In the rows, zero is written as 128.
Named moves (each a turn or a mirror), then the moves between two rows, first move first; the first pair answered
rutop (before -> after):
[139 132 145  88 133 116 135 124 125 170 171 151 113  59 146 138 130  94
  97 154  37 132 149 174 120 122 119 116 101 131  89 122 136]  ->  [164 128 136  96 140 115 136 118 111 167 175 149 103  50 151 144 114  99
 103 148  53 122 132 181 108 130 131 117 104 136  86 113 129]
[ 87 129 164 114 127 125 138 132 157 145 137 134 122 123 104 127 143 103
 122 121  92 147 144 122 139 115 105  96 130 124 127 144 144]  ->  [136 130 120 110 144 126 149 111 109 131 145 148 118 106 128 127  84 152
 131 125 140 110 106 160 110 139 158 119 131 157 129 116 116]
[125 157 126 133 138 124 124 116 142 125 128 107 138 126 133 133 113 126
 135 137 123 128 144  97 136 102 108 135 128 139 122 144 110]  ->  [137 152 113 132 147 124 130 115 133 120 130 111 140 132 137 129 101 133
 137 134 136 121 136 107 130 110 113 143 127 148 119 132 103]
[168 111  63 162 112 163 132 136  67 110 137 159 139 130 137 123 112 167
 135 169 202 106  97 143 132 172 173 146 126 170 146  95 124]  ->  [ 99 116 135 166  69 161 108 181 155 125 136 142 148 155 111 121 202  98
 116 150 130 165 164  76 171 132  82 103 118 104 144 147 167]
miv (before -> after):
[145 139  77 152 113 112 132 136 116 100 110 125 125 155 100 146 138 131
 126 136 171 124 125 114 121 144 120 162 135 106 126 157 116]  ->  [140 140  92 149  85 121 120 119 118 128 120 156 111 114 102 129 168 127
 130 130 134 160 117 155 126 160 157 156 131 109 139 119 163]
[ 98 110 139 128 141 131 180  91  85 121 112 104 113 107 128  70 144 132
 137 146 151  94 123 141 123 141 122 148 115 156 120 102 148]  ->  [ 99 117 136 130 146 123 181  93  86 112 109 108 118 112 133  81 131 129
 129 147 156  97 124 137 115 137 120 156 111 161 112 110 133]
[121 132 153 125  94 139 106 130 155 103 164 137 146 106 108 120 158 107
 134 123  88 136 144 118 144 136  91 134 132 116 153 128 182]  ->  [121 134 139 130 110 139 112 137 156  82 152 111 155 138 105 135 146 106
 124 128 114 107 150  93 136 129  64 136 131 119 148 157 146]
[115 143 144 131  94 114 139 120 107 132 128 139 118 156 114 133 150 100
  89 144  95 168 131  91 169 108 123 138 145  94 121 169 138]  ->  [122 145 146 131  92 122 136 124 106 132 131 144 119 159 112 128 152 101
  98 141  96 165 137  90 171 109 125 137 144  91 119 167 140]
baz (before -> after):
[149 108 112 148 100 139  95 131 138  93  89 130 129 191 130 143 161 144
 129 148 146 140 137  94 156 130 101 149 122  96 134 152 123]  ->  [134 132 122 127 147 113 118 137 146 102 102 103 125 183 139 147 126 141
 119 140 150 119 138  79 150 110  90 124 116 113 121 181  80]
[118 128 136 144 106 132 134 112 148 142 149 148 134 112  98 121 138 108
 130 141  87 160 134 115 144 131 131 104 139 120 126  84 141]  ->  [106 138 133 130 136 114 147 114 145 147 156 133 125 107 111 122 115 106
 122 136  91 147 135 108 140 119 123  85 143 133 124 100 120]
[149 103 122 148 106 117  90 122 137  89  96  98 177 169 103 104 168 103
 105  82 116  71 145 109 172 144 126 114 134 133 134 129 161]  ->  [144 119 125 133 138 103 112 124 144  90 107  72 170 158 115 116 140 109
 100  73 117  54 147  97 169 128 121  96 128 148 123 140 128]
suno (before -> after):
[121 122 135 112 116 134 131 137 141 147 129 150 117 107 132 128 125 135
 118 135  99 140 143 144 127 119 136 115 119 137 129 123 155]  ->  [129 122 136 112 117 133 129 136 137 148 133 146 121  96 131 130 125 137
 122 131 106 140 134 146 114 125 143 118 117 136 129 119 146]
[131 105 102 105 120 130 120 115 119 110 131 168 117 184 142 129 124 102
 129 140 139 122 113 164  95  99 117 149 109  95  97  96 100]  ->  [120 101 109 108 112 133 120 120 123 106 126 163 111 194 140 127 136  93
 123 136 130 122 122 152 101  91 101 142 110  84  95 105 101]
[115 131 146 105 116 145 134 128 156 142 143 139 110 114 119 125 154 123
 105  79  81 160 137 134 140 117 129  97 130 111 120  96 177]  ->  [111 134 143  95 136 146 138 123 149 151 147 139 109 101 129 119 138 131
 104  77  82 146 134 139 130 117 142  82 130 131 116  87 162]
[119 139 138 109 160 126 120 102  94 140 125 110 113 115 158 151 109 143
 102 132 133 158 129 147 118 114 134 116 140 158 124 142 143]  ->  [131 133 126 120 141 140 112  92  80 123 115 127 124 125 150 144 120 141
 111 137 143 166 122 148 109 128 142 141 133 153 125 130 151]
Then:
(2 to 3 moves a pair)
[168 133  93 137 130 108 139 115 114  83 125 120 109 100 161 133 105 137
 138 130 138 137 136 228 132 159 209  86  95 150 111  94 134]  ->  [158 148  91 134 147  96 148 117 115  85 133 109 105  90 164 140  90 134
 138 125 131 127 139 223 134 145 202  75  96 157 104 112 114]  rutop, baz, rutop
[141 105  94 183  95 154  94 151 116  95  82 169 121 178 106 138 147 142
 158 144 152 139 120 119 125 136 115 157 156 120 137 108 139]  ->  [130 137 111 141 137 141 116 123 112 140 125 195  99  92 125 113 108 159
 159 132 109 141  97 176 124 136 182 113 154 159 129  70 144]  baz, suno, miv
[135 176 146 138 209 138 139 118 139 155 162 148 150 105 167 119  79 162
 139 126 136 122 132 155 134 130 129 136 132 166 126 118 186]  ->  [131 168 154 144 186 144 122 120 147 163 159 162 157 107 162 111 114 147
 138 130 122 150 137 158 146 140 131 141 128 150 126 100 215]  rutop, suno, baz
[172 119 108  91 191 116 178 124  92 131 160 123 112 144 150 112  71 154
 146 107 141 103 150 114 143 144 144  69 115 143 142 161  82]  ->  [192  84  82 145 121 151 139 131  76  99 131 147 141 209 126 110 126 157
 157 133 182 125 152 105 157 178 121 132 118 113 161 135 122]  baz, miv
[ 86 119 151 109 120 104 120 152 176 128 135 108 120 128 118 100 165 102
 128  86 108 167 113 103 143 113  90  81 133 117 135 156  98]  ->  [128  95 104 132 108 117 125 148 145  84 110 112 144 170 117 119 156 128
 130 104 178 137  89  91 124 140  86 133 138 122 145 161  76]  suno, baz, miv
